Each named move below is a turn or a mirror, shown by a few rows before and after it. Which moves, in which order, take the first row of each later pair to the second? The first pair is answered.
Q252 (before -> after):
[ -5   5   1  -7  -8 -11   1 -10  20] -> [-7  7  6 12 -5  5 -1 11 17]
[-11  12 -13 -21 -12  -8   8   0  21] -> [-15  13  -9   2  -8  12   5  25  16]
[-37  22 -17  13   1   8  -5   7  -9] -> [-33  20 -21 -10  -3 -10  -4 -16  -6]
Q770 (before -> after):
[-27  -5 -19  24  12  -6  -2   7   6] -> [-22   4 -24  14   0 -18  -6   7  20]
[ 23 -16  12  31  -2  -6   0  22   1] -> [  8 -16  -4 -24 -14  -5   7   5  34]
[ -5  28  -3   7  -7   6  -1   2 -14] -> [-10  26  -8  -9 -10   8   2  -2  -5]
[ 5  0 -5 -5 -7  2 -6  6  5] -> [-1 -6 -3 -2 -1  8 -5  5 -1]
Q526 (before -> after):
[ 18  -5  24 -33  -8  12  16 -10 -22] -> [ 28 -31  21 -17   7 -10   8 -13  -4]
[ -4 -10  -1   5  23  -1   3 -14  -8] -> [-10   7  -8 -10  15  -5   0 -22 -10]
[-16 -11 -17  -7  -2  -4  -6   7  39] -> [-25   8 -11 -12 -11  28   0  16  21]
[ -2  11  -6  10  10 -19  -3 -36 -22] -> [ -4   4   8  17  13   7   3 -24 -35]
Q606 (before -> after):
[ 18  -2   4  29   9  -4   5  11 -26] -> [  2 -26  -8  -4  19 -14  11 -17 -13]
[  4  10  -9   3  -3 -21  -5 -10 -10] -> [  2   2 -14   3  -2 -25  -9  -5   6]
[ 3  0 11 13  1  9 -1 14  0] -> [ -3  -7   4 -10   5   7   8 -10 -13]
Pairs:
Between the rows of a pair lie 2 to 3 moves.
[ -3 -20  14  25  13  -1  10  -5   0] -> [ -9  20  11  -7 -12   5  14 -20 -12]	Q252 Q770 Q526
[ 13  15  -9 -49  -8 -14  -1   1   7] -> [ 19  -3  -7   3   6 -20 -14  33  29]	Q252 Q526
[-47 -10 -52  13  17 -11  -6 -18   9] -> [-48  -2 -49 -18   8  -4   2 -32   7]	Q526 Q606 Q252
[  7  20   9 -31 -20   9   3 -13 -11] -> [  7  27  14 -10 -23  24   0  11  -7]	Q252 Q770
[ 12 -28  -4  18   9   3   1  18  11] -> [ 15 -16   3  26   6   7   1  23  -4]	Q606 Q606 Q606
[-31  -3 -15  -3 -11  19   2   5  13] -> [ -7  13  -4  33 -16   3  -6  11 -12]	Q606 Q606 Q770
[ -9  31   2 -19 -24  38   6  23  12] -> [  4  39   3  -5 -27  28  -1  28  10]	Q770 Q770
[  2 -22   3  -8   8   2  16 -12 -11] -> [ 11 -10  -6  -1  -6 -15   7   1  27]	Q526 Q606 Q252
[-22  12 -20   2  -1 -21 -15  -6  13] -> [-31   8 -20   5   2   0 -13   5  14]	Q252 Q770
[  8 -23  11   3  11 -12   5 -16  -7] -> [ 14 -20  10  10   6 -18  -1  -9   9]	Q606 Q252
[  7   3   6 -12  -2 -10   0   2  -2] -> [ 6 -7 12 -1  5 -3  2  7 -6]	Q526 Q606 Q770
[ 17 -15  -4  26  17 -25  -9  -6 -20] -> [ -3  20 -26   7  -8 -21 -16   7  21]	Q770 Q252 Q526
[  1  -6 -15 -12   6 -31  -4 -23  21] -> [ 15   9  -3  22   1 -35 -10 -14  -7]	Q770 Q770 Q606
[ 11 -25 -11 -20   5 -10  10 -19 -15] -> [ -1 -11  -1   2  -1  27  13   9 -29]	Q526 Q252
[ -1  40  -9 -14 -10   2   7 -12 -32] -> [ 11  16 -23   7  -3 -39  -7  -2  23]	Q526 Q526 Q606
[-3 19 -5 -9 -5 22  3 12  5] -> [  6 -13  -6   1  11   2  -1  12  23]	Q526 Q770
[25  1 26 26 -4  9  7 19  3] -> [ 16  26  16  29 -13   2   2  19  -4]	Q526 Q606 Q252
[ 20  -3  20 -29 -13  10   8   2  -4] -> [ 14  -7  23 -24  -5  19  10   1 -13]	Q770 Q770 Q770
[ 21 -12   4  -5  -2 -15   2   8  17] -> [  8   8  -2 -26 -13   3   7   3  11]	Q526 Q606
[  6   8   2  25  -7   0 -17  18   3] -> [  8  14  14   6 -14  14  -9  10 -16]	Q252 Q606 Q526
[ -8 -14  -2   5  -9  14   4  17  17] -> [ -2 -21   1  20   4   9   5   6  -9]	Q252 Q770
[-10  13 -15   0  -3 -26  -2 -27  -7] -> [-15  -9 -13  10  12 -16   1 -25 -16]	Q770 Q526 Q526
[-27 -16   4   3   9  -1   0  19  19] -> [-12 -10   3  -7   0 -34  -2   0  24]	Q770 Q252
[ -5   5  10  16   3  35   5  15 -23] -> [-10 -20 -17 -11   7  -9  -4  -7  33]	Q526 Q252 Q770
[  4 -27  24  -9  10  32  14  10  -9] -> [ 27 -21  10 -12  -4 -14   0   6  33]	Q770 Q606 Q606
[-25   6 -11  -3  -1   9  -2   8   4] -> [-11   5 -13  20   6 -15  -7   0  -4]	Q252 Q770 Q526
[-11   2  -3 -18  -8  11   3   2  16] -> [ 8  7 12  9 -9 19 -3 16 -2]	Q526 Q252 Q606
[ 20  20  13  26 -13 -17 -14  12  -6] -> [ 17  14  28  16 -11   8  -4  13 -25]	Q526 Q252 Q526
[ -3 -10   4  34  -2  20   3  19  -2] -> [-16  -1 -10 -11  -6   9  12 -28 -28]	Q606 Q526 Q526
[  4  23   4  15 -20  19  -2  36  27] -> [ 19 -37   7  26  23 -20  -1  -1   8]	Q606 Q252 Q526
[ -8 -10   2   2   9  16   7   1 -22] -> [  0   7   0 -26 -13  10   7   1   8]	Q770 Q526 Q770
[ -9  26  -7  16   3 -11 -16   4   4] -> [-10  28  -5  11   2 -10 -16  -2  -7]	Q606 Q606 Q606
